In the data rows, 128 means zero.
What is the hidden score of each row? Scores go from 0 to 20, and 10 is about the middle.
[126 116 124 149 133 107 120 104] >> 6
[126 115 128 106 135 138 168 193] >> 20
[121 148 115 154 144 122 121 101] >> 7
[128 163 151 136 135 220  92 135] >> 17
[ 96 111 112  93  94 138 156 147] >> 10
[155  81 126  95 117 122 133 191] >> 17
[152 136 117 142 172  92 157 151] >> 18
[127 119 118 188 190 100 125 116] >> 14
[ 92 167 127 160 130 158 127  87] >> 8
[155  93  99 122 124  83 122 102] >> 0
[142 137 117 129 139  92 177 137] >> 14
[134 186 162 167 173 176 111  79] >> 12
[114 160 142 161 123 125 140 118] >> 15
[104 136 135 158 155 103 131  88] >> 7
[ 70 100 131 105  92 125 170 158] >> 15
[153 126 117 118 163  95 155 174] >> 19
[ 62 160 135  80 114 142  59 113] >> 0
[113 144 129 181 136 125 131  90] >> 9
[134  86 127  98 123 116 172 113] >> 6
[156 163 146 151 119 192  73 112] >> 10
[111 168 144 181 179 116 128  86] >> 12
[ 80  96 119  88  77 149  93 168] >> 9
[137 146 110 148 141 136 149 123] >> 13
[161 129 122 116 177 111 182 135] >> 16
[137 145 147 164 144 115 119  64] >> 3
[127 152 117 125 126 160  94 105] >> 4
[ 94 178 121  98 112 147  93 140] >> 8
[162 164 185 235 159 109 138 102] >> 20
[171 134 107 114 122 105 136 117] >> 5
[159 123 108 135 152  98 135 130] >> 10
[154 147 105  95 152 110 174 197] >> 20
[130 153 158 169 169 106 174  85] >> 14
[148 133 115 163 112  94 160 101] >> 8
[115 133 160 165 125 188  75 118] >> 13
[126 138 121 167 152  96 115 101] >> 7
[191 105 114 151 142 106 148 143] >> 14
[109 141 141 125 119 133 125 139] >> 14
[147 114 112 108 115  98 128 173] >> 13
[174 103 106 146 157 109 159  98] >> 6
[120 170 139 137 120 227  80 110] >> 10
[118 122 115 115 151  99 177  85] >> 4
[177 128 107 125 132  89 207 127] >> 13
[111 152 163 173 130 107 135  70] >> 8
[ 76  97 141  92  82 145 134 167] >> 14
[118 124 121 157 139 141 133 103] >> 9
[133 159 112 192 148  98 146 141] >> 19
[ 97 121 132 107 108 129 141 103] >> 5
[142 175 130 149 125 124 113  98] >> 7
[141 120 126 127 138 101 164 136] >> 14
[ 64 154 121  93  96 163 110 122] >> 5
[149 115 113 120  98  94 133 173] >> 14
[ 63 149 140 109  92 149 100 137] >> 10
[134 130 115 145 159  86 158  79] >> 4
[175 118 123 118 168  89 145 116] >> 8
[107 179 123 139 110 133 143 127] >> 13
[139 132 117 129 125 112  92 124] >> 5
[132  87 121 117 118 107 168 150] >> 14
[149 142 124 168 121 111 136  86] >> 6
[ 60 140 121 111 104 131  95 111] >> 2
[162  96 118 108 133 141 136 148] >> 12
[123 143 119 141 146 126 115  76] >> 1
[128 126 119 166 131  98 176 184] >> 20
[158 123 107 130 140  92 148 119] >> 7
[143 168 111 200 153 114 111  77] >> 6
[119 164 154 147 125 150  97 140] >> 16
[132 141 161 197 141 115 137 116] >> 19
[178  74 122 104 150 109 103 126] >> 4
[131 160 169 187 136 143 127  60] >> 9
[124  80 148 116 120 152 137 120] >> 10
[128 135 131 154 139 127 129  99] >> 8
[ 73 130 128 125  78 152 108 140] >> 10
[126 146 128 143 115  83 156 102] >> 7
[155  80 134  98 146 148 140 167] >> 17
[172 103 129 140 126 111 161 151] >> 17
[128 131 145 136 134 104 144 109] >> 10
[127 168 148 181 150 136 104  69] >> 7
[191 113 106 184 141  97 125 149] >> 16
[173 139 125 138 121 100 176 131] >> 14
[145 164 174 122 106 105 127  73] >> 3
[ 76  96 116 100 109 102 177 194] >> 20
[120 172 137 172 156 126  89  62] >> 2
[140 152 145 198 129 134 102  97] >> 11
[ 72 131 140 105  78 173 129 177] >> 19
[112 163 122  94 117 165 100 126] >> 7
[168 114 135 118 137  90 138 105] >> 5
[ 66 107 120  99 103 163  71 127] >> 2
[160 108 111 119 143 103 133 126] >> 7
[171 105 111 164 126 116 120 119] >> 8
[118  92 138 119 122 113 152 129] >> 11
[ 98 174 152 104 111 150  88 114] >> 7
[141 147 125 145 148 189  95 118] >> 11
[127 161 176 154 155 147  83  77] >> 7
[ 63 127 106  78  74 156  91 185] >> 11
[106  84 135 109  79 156  69  99] >> 0
[109 146 161 135 157 128 114  97] >> 9
[128  99 118 125 131 108 130 133] >> 9
[157  75 125 105 142 150 133 172] >> 17
[108  74 112 116 120 125 135 144] >> 9
[108 109 123 167 133 109 148 131] >> 15
[ 94 127 146  81 109 155 128 192] >> 20
[127 166 127 152 119 124  92 111] >> 7
[ 85  91 163 109  80 147 141 177] >> 20
[116 185 147 121 122 170 106  92] >> 6
[105  78 106 124  94 149  78 111] >> 0
[123 122 119 122 146  86 163 155] >> 16
[131  71 129 105 106 114 159 192] >> 20
[149  65 130 113  98  87 121 116] >> 1
[ 80 178 116 109 112 128 135 144] >> 12
[133 121 132 138 136 111  93 111] >> 5
[102 160 135 191 171 110  97  82] >> 8
[104 156 117 144 153 136  85  86] >> 2
[167 112 127 111 144  93 143  93] >> 2
[160  92 107 136 153 111 163 142] >> 14
[ 84 123 130  90  83 149 143 161] >> 14
[181  89 120 107 168  97 152 131] >> 9
[168 101 121 144 160 111 171 158] >> 20
[129  88 133 101 100 127 134 177] >> 16
[113 183 134 126 154 183  71 102] >> 7
[166 126 122 111 148 120 182 148] >> 17
[136 119 113 143 144  86 162 169] >> 19
[168 109 111 165 157  97 128 161] >> 18
[114 165 128 139 122 213  88 131] >> 13
[115  88 112  94 102 126 156 198] >> 19
[204 128 119  71 142 100 167 151] >> 11
[ 75 129 129 108  97 126  70  78] >> 0
[127 183 129 126 142 135  72 115] >> 6
[105 164 138 138 103 130 144 120] >> 12
[104 111 142 103 105 171 172 167] >> 20
[ 94 164 137 133 137 152 107 110] >> 9
[ 79 146 127  94  90 134  93 141] >> 6
[152 105 131 115 148  98 153  95] >> 4
[114 107 121 131 134  76 189  95] >> 6
[123 153 144 176 132 144  90  84] >> 7
[149  91 108 122 151 109 126 152] >> 11
[143 130 132 135 140 107 182 174] >> 20
[138 141 141 138 169 120 118 115] >> 11
[159 101 118 111 167 115 156  93] >> 4
[ 71 117 101  96  95 184  87 109] >> 0
[179 127 135 116 198  97 126 123] >> 10
[131 106 117 174 132 125 121 101] >> 7
[138 162 140 156 182 152 111  71] >> 6
[ 74  91 133  88  99 141 131 111] >> 3
[145 110  99 138 124  86 138 135] >> 8
[143  81 137  84 122 154 162 182] >> 20
[122 112 133 190 110 116 169  83] >> 10
[ 72  84 142 120  78 160 117 152] >> 13
[ 70 163 123 103  87 180 177 160] >> 20
[ 95  73 130  87 100 134 154 199] >> 20
[143 126 112 156 150 111 149 150] >> 17
[163 104 114 113 140 101 161 154] >> 14
[109 173 120 182 160  77 126 123] >> 14
[ 96 137 134 158 131 108 108 128] >> 12
[ 98 142 126 123 117 147 113 150] >> 14
[211 117 114 110 128  82 130 124] >> 4
[123 184 106 165 126 201  94 113] >> 11
[141 161 168 190 148 128  84  88] >> 11
[176 117 110 134 114  86 159 175] >> 18
[153  88 142 108 100 116 102  99] >> 0
[162 101 132 140 160  92  88 119] >> 6
[164  88 113 120 127 106 135 155] >> 12
[ 79  84 127  88  90 136 119 103] >> 0
[135 145 113 140 175 131 111 105] >> 7
[129  82 137  80 118 123 140 172] >> 14
[149 156 128 179 180 116 147  67] >> 8
[156 122 116 162 115 101 138 158] >> 17
[162 128 118 165 131  85 175 151] >> 19
[176 125 113 105 149  96 137 132] >> 8
[108 215 105 110 115 182 109 128] >> 10
[117 194 151 159 133 140  95 117] >> 14
[ 93  86 137  91  75 204 169 213] >> 20
[123  88 138 149 118  91 154  84] >> 4
[146 101 128 117 138  90 187 155] >> 17
[114 110 118 121 133 119 134 130] >> 9
[ 60 122 114  92  76 156 145 137] >> 8
[179 113 123 132 127  97 124 180] >> 18
[114 216 121  81 121 157 144 105] >> 6
[164  95 123 110 142  95 102  85] >> 0
[181 130 108 115 148 105 123 159] >> 13
[119 146 137 189 137 124 139  90] >> 11
[131 152 127 105 126 135 139 197] >> 20
[130  90 101 146 110 101 169 132] >> 11
[144 152 153 129 208 106 125  75] >> 6
[148 126 121 161 154 125 171  84] >> 9
[100 165 129 129 121 128 129 130] >> 12
[ 96  91 113 112 100 114 130 181] >> 15
[ 66 145 115 101  95 122 119 152] >> 10
[136 111 131 116 145 127 163 161] >> 19
[193  98 108 106  97  98 154 156] >> 10
[ 88 104 128 112  98 172  96 180] >> 16
[128  92 126 149 114 115 149 106] >> 7
[127 113 126 160 222  95 113 110] >> 11
[121 106 111 120 110 142 129 150] >> 12
[ 85 171 121  98 100 162 161 138] >> 14
[129 104 118  94 119 111 201 108] >> 7
[141 165 122 155 113 152 125 141] >> 16
[135 164 138 159 155 104  98  70] >> 2
[ 96 132 120 146 115 118  94  77] >> 0
[150  67 120 127 124 110  91  82] >> 0
[185 131 114 111 110  87 140 103] >> 1
[ 87 113 139  98  86 140 128 161] >> 13
[158  83 126 110 120 107 127 105] >> 2
[ 99  79 137 112 105 135  81 157] >> 9
[122  77 122  81 124 118 158 175] >> 15
[ 95 159 131 104 130 131 121 175] >> 18
[125 190 174 127 179 113  76  81] >> 5
[177 161 174 179 137 129 114  85] >> 11
[133 112 115 133 129 100 164  98] >> 5
[143 157 175 126 154 146 103 112] >> 12
[103  91 145  99 127 133 155 184] >> 20
[ 62 169 130 100 103 194  63 131] >> 7
[146 166 158 167 147 144  96  98] >> 11
[ 74 113 135 100  79 134 123 120] >> 5
[ 80 116 125  95  96 149 138 158] >> 13
[150 128 110 162 148 103 167 134] >> 16
[152 157 170 168 145 136  95  88] >> 10
[155  99 131 134 140  96 152 137] >> 13
[151 186 136  89 158 165  67  95] >> 1
[165 135 112 131 178 103 162 133] >> 14
[170 114 116 157 135 122  91 114] >> 6
[175  99 116 147 149  90 174 166] >> 20
[141  99 131 161 151  88 176 111] >> 13
[ 66 114 137 120 105 149  85 116] >> 5
[152  95 126  98 118 117 154 182] >> 18
[153 129 113 117 152 116 175 182] >> 20
[ 99 181 153 134 117 164  89 125] >> 13
[121 141 136 153 145 153 114  74] >> 4
[140 117 114 195 147 110 158 101] >> 12
[129 165 121 152 134 118  91  80] >> 1
[161 149 162 147 102 161  76 120] >> 10
[144 104 131  99 147  98 144 133] >> 9
[ 80  97 115  85 103 157 115 141] >> 6
[146 162 205 253 114 137 121  81] >> 20
[107 150 139 136 125 108 105  64] >> 0
[ 77 123 119 102 103 145 144 168] >> 16
[134 138 108 144 137 101 146 139] >> 13
[ 94 101 139  96  82 159 114 131] >> 7
[ 64  97 121  92 109 125  85  84] >> 0
[125 112 129 156 134 162 141 132] >> 16
[146 124 110 137 165 114 161 129] >> 13
[138  90 132 130 139 109 115 169] >> 16
[131 179 147 133 115 169  67  96] >> 5
[181  80 106 122 129  97 111 154] >> 8
[ 93 142 143 108 108 161 119 140] >> 13
[176 108 116 118 143  96 145 109] >> 5
[143 130 136 164 190 133 106  68] >> 4
[133 170 122 144 153 138  95  89] >> 4
[110  70 127 114  99  98 128 136] >> 6
[ 64 128 103  95  88 152 101 119] >> 1
[123 120 114 170 159 126 132  88] >> 7
[148 106 114 120 145 125 185 167] >> 20
[181 104 118  87 125 109 163 166] >> 14
[169 109 101 112 146 109 149 184] >> 18
[135  82 130 128 111 123  94  90] >> 0
[ 98 196 143 132 107 140 106 101] >> 7
[100 165 131 108 102 156  96 148] >> 12
[148 109 137 131 120 112 106 100] >> 3
[114 113 122 152 116 143 132 133] >> 13
[139 163 140 149 177 100 170  84] >> 11
[144 105 125  90 140 105 141 138] >> 9
[134  70 117 129 103 141 107 115] >> 3
[151 166 167 169 149 163 111  86] >> 12
[ 85  71 128  87  83 122 127 140] >> 5
[148 169 134 144 143 172  72 117] >> 10
[121 159 109 182 126 113 106 131] >> 13
[168 124 127 133 118 103 176 150] >> 17
[118 142 122 185 125 117 137 103] >> 11
[133 115 115 140 123 114 119 136] >> 10
[175 118 115 131 162 104 168 147] >> 16
[127 210 119 120 102 184 104 140] >> 13
[117 166 147 145 115 169 121 160] >> 20
[ 85 112 142 110  94 112 130 166] >> 15
[141  92 118 137 117  86 189 136] >> 13
[167 146 119  92 142 110 150 170] >> 16
[110 182 133 128 140 193  57  99] >> 5
[ 73  98 139  96  77 121 104 162] >> 10
[108 167 145 146 162 148 106  92] >> 9
[185 131 134 116 116  79 174 160] >> 17
[140  78 110 130 112 112 131 111] >> 3
[134 186 131 158 173 155 110  84] >> 9
[188 110 123 130 127  89 170  99] >> 6
[167 163 125 112 176  89 215 166] >> 20
[141  86 110 111 120 103 152  87] >> 0
[ 83  77 132  96 102 147 103 125] >> 4
[122 186 124 139 118 119  92 101] >> 4
[141 116 134 123 128 148 110 114] >> 7
[119 192 136 145 117 222  70 121] >> 12
[127 123  95 123 172  96 168  96] >> 5
[116 146 167 119 116 154  81 123] >> 10
[179 139 130 132 145  78 185 169] >> 20
[138 193 157 122 118 219  61  87] >> 5
[160  88 120 112 128 122  94 107] >> 0
[ 98 168 131 117 146 176  97 157] >> 17
[133 127 112 140 118  96 135 126] >> 8
[ 98 140 133 134 152  95 142 126] >> 12
[ 67 155 125  98  83 149  74 126] >> 3
[170 104 105 118 164  94 172 143] >> 13
[178 112 122 121  96 106 124 135] >> 7
[154 111 122  84 167 124 157 226] >> 20
[ 93 102 131  92 100 161 160 152] >> 14
[132 201 110 115 161 174 114  84] >> 4
[157 127 130 153 169  98 133 107] >> 10
[ 76  84 115  93 125 152 102 130] >> 4
